A hidden rule labels the rows of this table. It goes by one to three of the table's principal directions, not those with the most spread.
tensor([-8., 38., -57., 69., 17., -20., 67., -24., -5., 52., 5.,
        13., -6., -37., 6., -67., -11., -55., 21., -83., 6., 5.,
        -62., -35., 87., 8., 36., -31., -56.]) C
tensor([0., 12., 16., 7., -2., 4., -5., 2., -14., -10., 28.,
        -9., -6., 0., 17., -12., -1., -24., -10., -13., 24., 9.,
        -31., -7., 1., -30., 10., -21., 5.]) A
tensor([11., 6., 72., 22., -31., -11., -24., 18., 9., -11., 41.,
        -17., 4., 12., 35., 21., 13., -39., 18., -6., 4., 32.,
        -4., 32., 5., -34., -5., -78., 7.]) C
tensor([8., -35., 15., -16., -25., 3., -36., 8., 10., 11., -27.,
        7., 2., -14., -47., -1., 24., 48., 3., 37., -15., -42.,
        69., 12., -4., 64., -1., 44., 10.]) A
tensor([-19., 10., -19., -19., 64., -60., 39., 13., 31., 4., -39.,
        26., -6., 33., 49., 69., 8., 1., 2., 38., 12., 31.,
        -76., -67., -29., -4., -41., -72., 7.]) D
tensor([0., 0., -2., 1., 1., 13., -34., -8., -2., -11., -31.,
        11., 15., -9., -28., -7., -21., 35., -19., 28., -7., -27.,
        24., -7., -5., 46., 19., 42., 28.]) A
tensor([-16., 41., 51., 31., 33., 26., -30., -6., -25., -32., 25.,
        -17., 3., 31., 40., 27., -24., -60., -33., -5., 17., 16.,
        -48., 12., 3., -34., 10., -54., 44.]) B
tensor([6., 23., 56., 14., -11., 9., -16., 21., -14., -14., 20.,
        -1., 3., 12., 1., 6., -18., -5., 4., -10., -2., 13.,
        -7., 12., 9., -20., 8., -27., 22.]) D
tensor([-15., 19., -54., -16., 58., 4., 86., 9., -23., 23., 27.,
        -4., -37., 15., 4., 6., 12., -31., 20., -44., 13., 23.,
        -50., 2., 10., -52., -25., -18., -29.]) C
tensor([-13., 4., -11., 9., 13., -33., 29., -8., 24., 4., -20.,
        -5., 11., 20., 37., 31., -8., -20., 1., 6., -13., 16.,
        -37., -31., 0., 6., -22., -41., -17.]) C
tensor([-36., -44., -69., -15., 35., 27., 40., -60., -9., -13., 8.,
        -38., -17., -57., -13., -47., -3., -26., -58., -37., 30., -14.,
        1., 0., -28., -21., -24., 36., -43.]) A
tensor([-15., -19., -90., -38., 45., 74., 26., -50., -42., -24., 32.,
        -19., -29., -44., -27., -58., -7., -11., -43., -52., 33., 0.,
        21., 52., -36., -76., 1., 95., -17.]) A
tensor([5., 16., 26., 37., -19., -11., -8., 13., 14., 6., -10.,
        7., 16., 5., -9., 1., -9., 0., 24., -6., -15., -6.,
        4., 16., 48., 37., 35., -9., 6.]) A
tensor([3., -37., -10., -35., -31., 43., -23., -10., -22., -21., -10.,
        -12., 4., -36., -70., -48., -20., 66., -33., 10., -7., -46.,
        70., 10., -30., 28., 6., 107., 4.]) C
tensor([-20., -17., -9., -38., 38., 40., -45., -35., -7., -60., -15.,
        -8., 6., 19., 29., 29., -2., -2., -63., 33., 20., 2.,
        9., 23., -67., -48., -12., 51., 37.]) C
tensor([22., 15., -62., 17., -10., -34., 19., -9., 30., 45., -19.,
        39., 3., -29., 25., -43., -4., -8., 27., -37., -1., 26.,
        -24., -38., 37., -6., 39., -10., -33.]) D
tensor([13., 8., 13., -30., -5., 4., 6., 29., -10., 5., 9.,
        6., -10., 29., 6., 18., 2., 11., 15., 1., -11., 14.,
        0., -4., -13., -30., -13., -2., 7.]) C
tensor([53., 39., -11., 6., -68., -5., -4., 13., -4., 36., 22.,
        21., 18., 37., 42., -6., -7., -7., 64., -18., -54., 42.,
        15., 5., 13., -48., 5., -4., -23.]) A
tensor([-13., -37., 22., 10., -24., 9., -36., -27., 14., -22., -10.,
        -27., 17., -5., -2., 6., 19., -7., -25., 24., -5., -31.,
        43., 29., -9., 33., -5., 25., -3.]) B
tensor([15., 26., -12., -5., 5., -56., 18., 24., 21., 15., -19.,
        36., 8., 18., 27., 33., -5., 28., 37., 37., -5., 30.,
        -43., -55., -15., 7., -16., -49., 5.]) D
tensor([16., -27., 23., -17., -54., 16., -67., -15., 17., -16., -25.,
        -3., 28., 22., 20., 11., 9., 15., -16., 32., -33., -15.,
        63., 17., -24., 5., 4., 55., 7.]) D
tensor([-23., 55., -78., 23., 77., 73., 66., -37., -71., -3., 26.,
        -6., -17., 10., -24., -24., -31., -39., -3., -66., -8., 1.,
        -26., 51., 26., -51., 2., 61., -10.]) C
tensor([-31., -48., -21., -12., 36., 53., -6., -42., -28., -36., 44.,
        -40., -31., -72., -51., -47., 23., -15., -53., -19., 64., -27.,
        33., 63., -32., -18., -6., 39., 0.]) D
tensor([12., -27., -44., -1., -57., 32., -14., -40., -10., -9., -7.,
        -5., 20., -51., -39., -84., -22., 37., -19., -27., -14., -29.,
        62., 11., -1., 6., 28., 115., -35.]) A
tensor([25., 27., 49., 13., -24., -25., -38., 21., 17., 2., -2.,
        28., 15., 21., 45., 18., -7., -4., 19., 8., -10., 37.,
        -15., -19., 1., -26., 10., -56., 21.]) C
tensor([15., 48., -42., 40., -15., -54., 58., -6., 29., 38., -14.,
        29., 21., 21., 76., -8., -27., -40., 44., -51., -31., 58.,
        -75., -58., 47., -40., 12., -57., -53.]) D
tensor([-17., 53., -28., 0., 70., -41., 105., 25., -26.,
        16., 21., 17., -27., 34., 31., 34., -1., -20.,
        35., -21., 16., 45., -113., -56., -1., -57., -51.,
        -78., -23.]) A
tensor([-7., 11., -64., 49., 0., -17., 30., -32., 12., 22., -15.,
        4., 14., -48., -19., -54., -25., -8., 3., -27., 8., -17.,
        -25., -24., 49., 53., 44., 15., -30.]) A
tensor([-7., -38., 53., -37., -10., 49., -68., -5., -37., -40., 14.,
        -20., -11., -15., -37., -16., 17., 29., -59., 36., 26., -45.,
        53., 13., -54., -1., -15., 56., 36.]) A
tensor([-17., -7., 11., -30., 52., 59., -36., 3., -30., -37., -10.,
        2., -15., 5., -53., 19., 0., 32., -35., 25., 15., -30.,
        40., 54., -25., 7., 7., 67., 59.]) A
tensor([6., -18., -24., 23., -14., 9., -4., -11., 13., 22., 14.,
        -5., -8., -60., -39., -53., 7., -8., 9., -34., 17., -13.,
        34., 37., 40., 33., 43., 9., -14.]) C
tensor([-15., 14., -27., 57., 13., -37., 52., -19., 12., 36., 0.,
        -5., 1., -13., 16., -11., 9., -49., 20., -28., 0., -2.,
        -48., -26., 53., 33., -2., -57., -45.]) D
tensor([5., -18., -34., -10., -6., 0., -8., -20., 15., 14., -12.,
        9., -3., -40., 6., -43., -8., -2., -24., -23., 10., 3.,
        7., -26., -3., -6., 16., 13., -16.]) D
tensor([-34., 47., 16., 40., 83., -36., 57., 15., -7.,
        -14., 24., -8., -12., 32., 19., 76., 4., -42.,
        27., 22., 31., 28., -95., 5., 8., 2., -33.,
        -114., 23.]) D
tensor([64., 12., 78., 17., -127., -83., -46., 62., 67.,
        34., -27., 29., 53., 33., 43., 12., -21., 44.,
        70., 30., -61., 27., 14., -61., 36., 44., 38.,
        -52., -8.]) D
tensor([-21., 9., -29., 10., 32., 59., 32., -15., -67., -10., 21.,
        -22., -16., -21., -92., -34., -12., 25., -9., -9., 3., -56.,
        27., 42., 10., 37., -5., 83., 3.]) C
tensor([30., 4., 26., 13., -69., 37., -42., 1., -24., 12., 25.,
        -10., 11., 4., -14., -39., 2., -3., 13., -17., -28., -21.,
        55., 31., 24., 1., 27., 47., -6.]) A
tensor([-18., 9., 14., 47., 6., -53., 86., 19., 1.,
        36., 34., -27., -14., 1., -7., 20., 29., -37.,
        53., -14., 1., 0., -50., -12., 44., 36., -44.,
        -100., -50.]) B
tensor([-18., -32., 77., -3., -1., -52., -13., 20., 43.,
        -7., -14., -20., 4., 29., 43., 75., 31., -21.,
        -9., 47., 0., 8., -16., -27., -23., 24., -53.,
        -104., 6.]) A
tensor([16., -21., -40., -12., -46., 45., -14., -20., -19., -3., 12.,
        -11., 4., -34., -50., -65., -7., 31., -3., -21., -7., -32.,
        65., 40., 5., 6., 36., 111., -17.]) B
tensor([8., 2., -9., -1., 1., -9., -34., -19., 23., 18., -39.,
        19., 15., 16., 47., 16., -8., -17., -20., 15., -25., 10.,
        1., -39., -10., 7., -4., -19., 6.]) B
tensor([-54., -15., -11., 15., 58., 25., 92., -5., -38., -26., 34.,
        -55., -25., -6., -76., 18., 16., -5., 8., -15., 15., -36.,
        -2., 72., 13., 25., -45., 21., -24.]) C
tensor([19., -16., 93., -3., -76., 26., -53., 33., -27., -20., 10.,
        -14., 16., -5., -71., -17., -10., 67., 5., 29., -30., -45.,
        81., 26., -5., 48., -1., 51., 24.]) C
tensor([-7., -12., -25., 12., 11., 23., -26., -26., 12., -13., -11.,
        2., 3., -35., -14., -34., -7., -7., -26., -20., 22., -12.,
        17., 32., 19., 9., 50., 42., 10.]) D
tensor([19., 69., 1., 56., -10., -12., 41., 14., -21., 42., 48.,
        0., -2., 37., 41., 7., -4., -68., 64., -41., -23., 38.,
        -54., 7., 59., -30., 7., -79., -21.]) B
tensor([0., -23., -66., -16., 13., 27., 31., -21., -4., 14., 40.,
        -18., -31., -56., -19., -55., 8., -27., -4., -58., 32., 14.,
        13., 41., 4., -41., 17., 18., -30.]) C
tensor([5., 9., 70., 3., -8., -78., -7., 58., 48., -4., -32.,
        25., 16., 30., 17., 70., -2., 39., 33., 60., -2., 22.,
        -38., -47., -3., 45., -8., -89., 33.]) B
tensor([-2., 0., -19., -5., 33., -37., -16., -4., 56., -3., -45.,
        32., 11., 18., 59., 45., 7., -13., -2., 19., 7., 35.,
        -30., -15., -6., -10., 15., -38., 17.]) D
tensor([-30., -38., 47., 15., -3., -15., 1., 5., 11., -21., -4.,
        -34., 3., -5., -37., 25., 31., 10., -9., 33., 14., -46.,
        16., 22., 8., 67., -16., -5., -1.]) C
tensor([-12., -38., 22., -6., -18., 10., -15., -6., -6., -14., -17.,
        -12., 4., -29., -55., -22., 8., 42., -25., 18., -1., -50.,
        48., 1., -9., 52., -10., 51., -3.]) A
tensor([23., -6., 25., 27., -65., -49., -26., 30., 55., 3., -22.,
        16., 30., -33., -23., -25., -23., 45., 31., 10., 4., -4.,
        10., -9., 46., 69., 74., -3., 8.]) C
tensor([-16., -32., 27., -23., 16., 22., -60., -6., 2., -30., -29.,
        -6., 2., -14., -32., 10., 0., 32., -56., 50., 21., -42.,
        34., -1., -33., 50., 6., 35., 49.]) D
tensor([39., 58., -10., -3., -30., -21., 38., 16., -19.,
        29., 32., 28., 5., 50., 73., 11., -12., -22.,
        60., -31., -43., 74., -42., -33., -11., -104., -37.,
        -51., -34.]) D
tensor([-11., -46., -15., -14., 1., -9., -29., -12., 41., -22., -34.,
        -1., 8., -55., -34., -20., -11., 39., -36., 21., 32., -22.,
        27., 1., -13., 52., 36., 34., 17.]) A
tensor([-6., -23., 33., 1., 3., -23., -19., 17., 24., -7., -3.,
        -6., -4., -46., -39., 3., -11., 28., -11., 29., 27., -9.,
        9., -7., -11., 59., 6., -47., 29.]) D
tensor([42., -1., -26., 37., -109., -32., 15., -8., 10.,
        57., -14., 14., 33., -30., -27., -70., -10., 39.,
        57., -18., -65., -21., 51., -36., 46., 60., 10.,
        41., -71.]) D
tensor([65., 38., 99., 43., -127., -71., -70., 43., 37.,
        34., -30., 47., 61., 56., 60., 24., -3., 30.,
        71., 47., -77., 20., 16., -62., 30., 36., 10.,
        -57., 0.]) D
tensor([11., -8., 22., -9., -49., 54., -17., 18., -41., -32., 49.,
        -25., -6., -29., -75., -63., -12., 39., 0., -26., 22., -33.,
        48., 63., 14., -8., 52., 97., 11.]) C
tensor([8., -10., 74., 1., -55., -14., -40., 11., 17., -31., -16.,
        -3., 33., 11., 12., 12., -25., 31., -11., 24., -27., 5.,
        24., -15., -22., 3., -11., -5., 10.]) A
tensor([-8., 41., -16., 11., 57., -42., 50., 26., 17., 21., 1.,
        18., -15., 34., 44., 51., 3., -37., 34., -6., 13., 44.,
        -83., -22., 22., -18., -3., -92., 7.]) A
tensor([16., 3., -25., -19., -11., 2., -47., -27., 17., 1., -52.,
        37., 24., 30., 62., 3., -4., 3., -26., 13., -27., 11.,
        5., -42., -24., -31., 7., 43., 2.]) C
tensor([-36., -37., 22., -20., 54., 62., -46., -17., -25., -51., 13.,
        -31., -26., -34., -53., -9., 10., -2., -74., 12., 60., -45.,
        28., 55., -25., 12., 18., 45., 53.]) C
tensor([17., -8., 23., -12., -58., 14., -57., -22., 0., -15., -38.,
        -2., 45., 48., 22., 32., -13., 32., -10., 56., -71., -18.,
        64., -7., -42., 19., -34., 55., 6.]) D
tensor([-5., 49., -66., -1., 85., 26., 42., -11., -38., 10., 52.,
        10., -41., 12., 34., 6., 15., -65., 14., -39., 43., 47.,
        -68., 29., -3., -90., -1., -39., 7.]) C
tensor([9., 70., -2., 35., 42., 8., 7., 0., -23., 17., 38.,
        17., -12., 25., 59., 12., -16., -74., 17., -37., 9., 55.,
        -68., 2., 23., -67., 11., -87., 19.]) A
tensor([-18., 30., -7., -22., 89., 21., 8., 25., -32., -9., 16.,
        -1., -32., 21., -26., 53., -9., 1., -9., 39., 34., -1.,
        -39., 11., -24., 14., -10., -38., 68.]) D
tensor([-18., -43., 61., -14., -3., -9., -6., 31., -1., -22., 20.,
        -32., -17., -27., -62., 15., 25., 36., -8., 41., 35., -37.,
        23., 17., -19., 56., -22., -20., 20.]) B
tensor([3., 5., 22., -24., 15., -9., -24., 8., 10., -17., -19.,
        15., 7., 37., 34., 53., 2., 10., -5., 41., -10., 22.,
        -5., -10., -41., -22., -28., -22., 28.]) C
tensor([29., 19., -50., 6., -45., -27., 53., 9., -5., 46., 11.,
        14., 4., 2., -1., -31., -1., 15., 60., -21., -31., 10.,
        -7., -30., 24., -2., -4., 13., -54.]) B
tensor([-5., -30., 20., -50., -4., 7., -13., 10., -11., -18., -17.,
        -5., -3., 21., -16., 27., 14., 46., -20., 45., -10., -22.,
        32., -14., -54., 3., -45., 40., 9.]) A
tensor([24., 1., 75., -42., -22., -52., -5., 61., 23., 19., -8.,
        21., -4., 60., 47., 79., 22., 20., 37., 44., -35., 42.,
        -8., -49., -41., -27., -69., -94., 10.]) A
tensor([4., 47., 29., 31., 7., -25., 58., 46., -31., 27., 53.,
        -8., -21., 11., -18., 9., -2., -16., 54., -15., 10., 14.,
        -58., -12., 36., 6., -13., -85., -4.]) C
tensor([-2., -38., -40., -42., -9., -4., 20., 3., 18., -9., -30.,
        7., -1., -33., -41., -31., -11., 63., -12., -4., 5., -15.,
        27., -13., -16., 12., 12., 78., -17.]) A
tensor([19., -55., 42., -10., -61., -17., -83., 4., 51., -7., -29.,
        8., 18., -51., -23., -26., 8., 47., -19., 34., 10., -23.,
        70., 1., -11., 60., 36., 16., 20.]) C
tensor([34., 46., 10., 29., -16., -54., -25., -4., 43.,
        35., -2., 42., 17., 32., 127., 21., -2., -76.,
        25., -24., -14., 88., -68., -56., 11., -78., 7.,
        -125., -10.]) C
tensor([2., 34., 11., 21., -4., -2., 23., 16., -30., 3., 32.,
        -3., -7., 4., -3., -20., -11., -11., 13., -20., 15., 2.,
        -44., -18., 23., -14., 14., -17., -3.]) A
Here are more rows. What is the label of each one?
tensor([4., -9., -17., -6., -13., -20., -15., -5., 26., -8., -36.,
        17., 20., 0., 2., 5., -2., 33., 0., 30., -4., -9.,
        8., -15., -6., 29., 17., 33., 5.]) B
tensor([2., -63., -63., -34., -31., 15., 11., -29., 29., -1., 2.,
        -15., -10., -90., -32., -90., -13., 18., -34., -58., 27., -2.,
        46., 11., -7., -18., 36., 69., -44.]) B
tensor([27., 34., 64., 2., -14., -35., -11., 54., 3.,
        24., 29., 13., -10., 50., 45., 52., 21., -22.,
        47., 21., -5., 38., -36., -19., 4., -23., -17.,
        -105., 23.]) A
tensor([-32., -35., 59., -8., 3., -15., -8., 16., 17., -46., -20.,
        -32., 11., 11., -27., 47., 1., 31., -26., 51., 12., -32.,
        6., 5., -20., 55., -18., -2., 24.]) D
tensor([-14., 35., -127., -21., 82., 3., 99., -34., -18.,
        19., 2., 21., -26., -3., 38., -21., -21., -32.,
        -2., -59., 17., 48., -82., -39., -12., -88., -16.,
        11., -43.]) B
tensor([-8., -27., -32., 3., -13., 42., 20., -23., -27., -7., 28.,
        -35., -5., -43., -76., -40., -1., 19., 3., -13., -4., -37.,
        64., 66., 1., 31., -4., 70., -21.]) D
tensor([-14., 42., -50., 22., 58., 20., 87., -4., -56., 14., 79.,
        -12., -46., -27., -12., -42., 3., -54., 23., -76., 48., 31.,
        -70., 23., 25., -74., -5., -38., -29.]) C
tensor([-2., -36., -60., 1., 6., -35., 10., -25., 53., 17., -25.,
        14., -2., -63., 3., -35., 9., 1., -5., -16., 28., 10.,
        1., -13., 7., 21., 26., -8., -27.]) A
tensor([5., -6., 3., -1., -19., 14., -37., -18., -8., -5., -24.,
        10., 15., 2., -1., -16., 2., 17., -21., 16., -13., -25.,
        26., -14., -8., 13., 5., 49., 3.]) A
tensor([14., -4., 53., 35., -64., -44., -33., 5., 39., 15., -28.,
        2., 36., 13., 29., 12., -3., -1., 14., 23., -36., -6.,
        10., -34., 26., 53., 6., -42., -11.]) D
tensor([-57., -17., -53., -39., 127., -45., 68., -7., 40.,
        -14., -32., 3., -35., 33., 67., 90., 41., -48.,
        -30., 17., 56., 37., -102., -33., -38., -41., -50.,
        -78., 1.]) C
tensor([-9., -26., 39., 3., -6., 18., -22., 23., -5., -8., 4.,
        -22., -8., -22., -78., 1., 9., 33., -2., 26., 10., -50.,
        50., 45., 16., 80., 17., 23., 30.]) D
tensor([-56., -32., -87., 12., 107., -45., 84., -53., 42., 24., -17.,
        -12., -33., -39., 49., 14., 41., -83., -32., -35., 53., 22.,
        -80., -33., 3., -11., -42., -89., -54.]) A
tensor([-19., 8., -44., 12., 25., 14., 89., 16., -32., 0., 38.,
        -21., -25., -37., -88., -39., -10., 23., 33., -43., 25., -20.,
        -13., 44., 40., 20., 18., 42., -25.]) B
tensor([14., 54., -31., 13., 27., 42., -2., -4., -41., 7., 23.,
        25., -10., 7., 1., -28., -19., -18., 11., -40., 4., 17.,
        -17., 24., 24., -49., 37., 28., 19.]) D
tensor([-26., -45., -91., -63., 51., 21., 55., -24., -8., -19., -11.,
        -11., -25., -31., -45., -10., 7., 42., -26., 3., 23., -14.,
        18., 12., -56., -15., -35., 83., -22.]) A
tensor([63., 34., 52., 19., -101., -93., -22., 50., 56.,
        58., -35., 49., 46., 76., 82., 60., 13., 18.,
        98., 46., -86., 46., -1., -64., 21., 20., -18.,
        -84., -22.]) B
tensor([28., -57., -43., -23., -88., -6., -62., -39., 45., 4., -69.,
        22., 43., -35., -8., -58., -2., 65., -23., 22., -35., -38.,
        89., -28., -15., 48., 36., 126., -30.]) D
tensor([-5., 60., 51., 35., 32., -43., 35., 43., -4.,
        1., 19., 8., 2., 53., 31., 74., -10., -24.,
        48., 20., -5., 40., -77., -13., 17., -4., -25.,
        -118., 25.]) D
tensor([-32., -5., -22., -22., 72., 59., -7., -28., -44., -34., 1.,
        -14., -19., -5., -30., 4., -6., -2., -57., 9., 26., -27.,
        5., 25., -36., -11., -15., 50., 34.]) B
tensor([34., 6., -25., -9., -47., -21., -1., 5., 20., 28., 4.,
        14., 10., 16., 41., -5., 8., -5., 38., -6., -25., 29.,
        6., -12., 1., -28., 5., -5., -27.]) B
tensor([24., 10., 45., 2., -41., 19., -39., 10., -7., -2., 16.,
        3., 10., 32., 27., 8., 8., -14., 15., -9., -29., 17.,
        32., 32., 3., -42., 2., 2., 6.]) A
tensor([-11., -2., -64., -13., 44., 10., 36., -19., -1., 28., -5.,
        -1., -22., -14., 10., -16., -5., -32., -19., -34., 8., 7.,
        -24., -21., 5., -14., -2., -6., -18.]) A
tensor([-20., -42., -18., -30., 34., 3., -49., -40., 31., -35., -38.,
        3., 5., -10., 32., 24., 19., -2., -59., 39., 28., -4.,
        12., -3., -55., -6., -8., 19., 22.]) B
tensor([5., 35., -10., 15., 11., 14., -7., 0., -11., 6., -9.,
        15., 6., 22., 14., -3., -22., -14., -1., -14., -11., 4.,
        -21., -7., 26., -6., 30., 11., 15.]) C
tensor([-3., -3., -52., 21., 5., 13., 25., -29., -2., 18., 5.,
        3., -8., -47., -14., -64., -3., -20., -5., -59., 13., -3.,
        0., 8., 36., -11., 30., 30., -36.]) A
tensor([17., -23., 0., -4., -38., 31., -18., -6., -13., 8., 15.,
        -1., -5., -37., -47., -48., 13., 23., 10., -23., -11., -18.,
        73., 46., 7., 1., 9., 57., -15.]) B
tensor([-29., 46., -111., -19., 104., 18., 80., -48., -26.,
        -17., 20., -5., -19., 33., 81., 23., -28., -74.,
        -29., -40., 26., 62., -110., -22., -39., -119., -30.,
        -20., -17.]) D
tensor([3., -6., 127., 60., -63., -24., -41., 49., 0.,
        -11., 65., -41., 0., -14., -28., 4., 32., -24.,
        28., 12., 32., -22., 6., 41., 48., 52., 19.,
        -100., 22.]) D
tensor([-25., -13., 127., 19., -14., -2., -3., 51., -24., -36., 22.,
        -45., 3., 33., -69., 66., 18., 35., 18., 58., -13., -48.,
        31., 46., 3., 74., -48., -33., 34.]) B
tensor([-8., -21., -11., -40., 27., 24., -18., -4., -10., -16., -24.,
        1., -4., -5., -37., 20., -10., 46., -27., 43., -6., -22.,
        39., 4., -49., 28., -26., 40., 31.]) D
tensor([18., 45., 4., 25., -3., 17., -5., 8., -23., 8., 32.,
        11., -3., 0., 7., -21., -21., -22., 20., -31., 3., 24.,
        -20., 16., 26., -32., 31., -20., 14.]) C
tensor([10., 2., -65., -3., 14., -27., 60., 23., 8., 50., 0.,
        25., -27., -48., -51., -43., 6., 30., 43., -30., 18., -2.,
        -12., -18., 37., 33., 23., 2., -28.]) D
tensor([-23., -64., 10., -34., 25., 3., -25., 15., 15.,
        -23., -39., -1., -13., -61., -109., -5., 14., 91.,
        -32., 57., 35., -67., 63., 17., -24., 106., 7.,
        60., 39.]) B
tensor([-12., -14., -92., 5., 14., -7., 48., -38., 23., 13., -26.,
        3., 4., -40., -4., -46., -17., -2., -9., -41., 4., 1.,
        -10., -12., 19., 5., 24., 47., -45.]) B
tensor([34., 62., 16., 40., -29., -98., 41., 48., 31.,
        46., 14., 41., 12., 32., 71., 28., 3., -18.,
        87., 2., -6., 66., -96., -73., 37., -16., 3.,
        -127., -21.]) C
tensor([-11., -4., 16., 7., 12., -17., -14., -6., 26., -7., -15.,
        -6., 8., 16., 42., 30., -2., -30., -20., 13., 4., 11.,
        -25., -18., -4., 3., -2., -44., 9.]) D
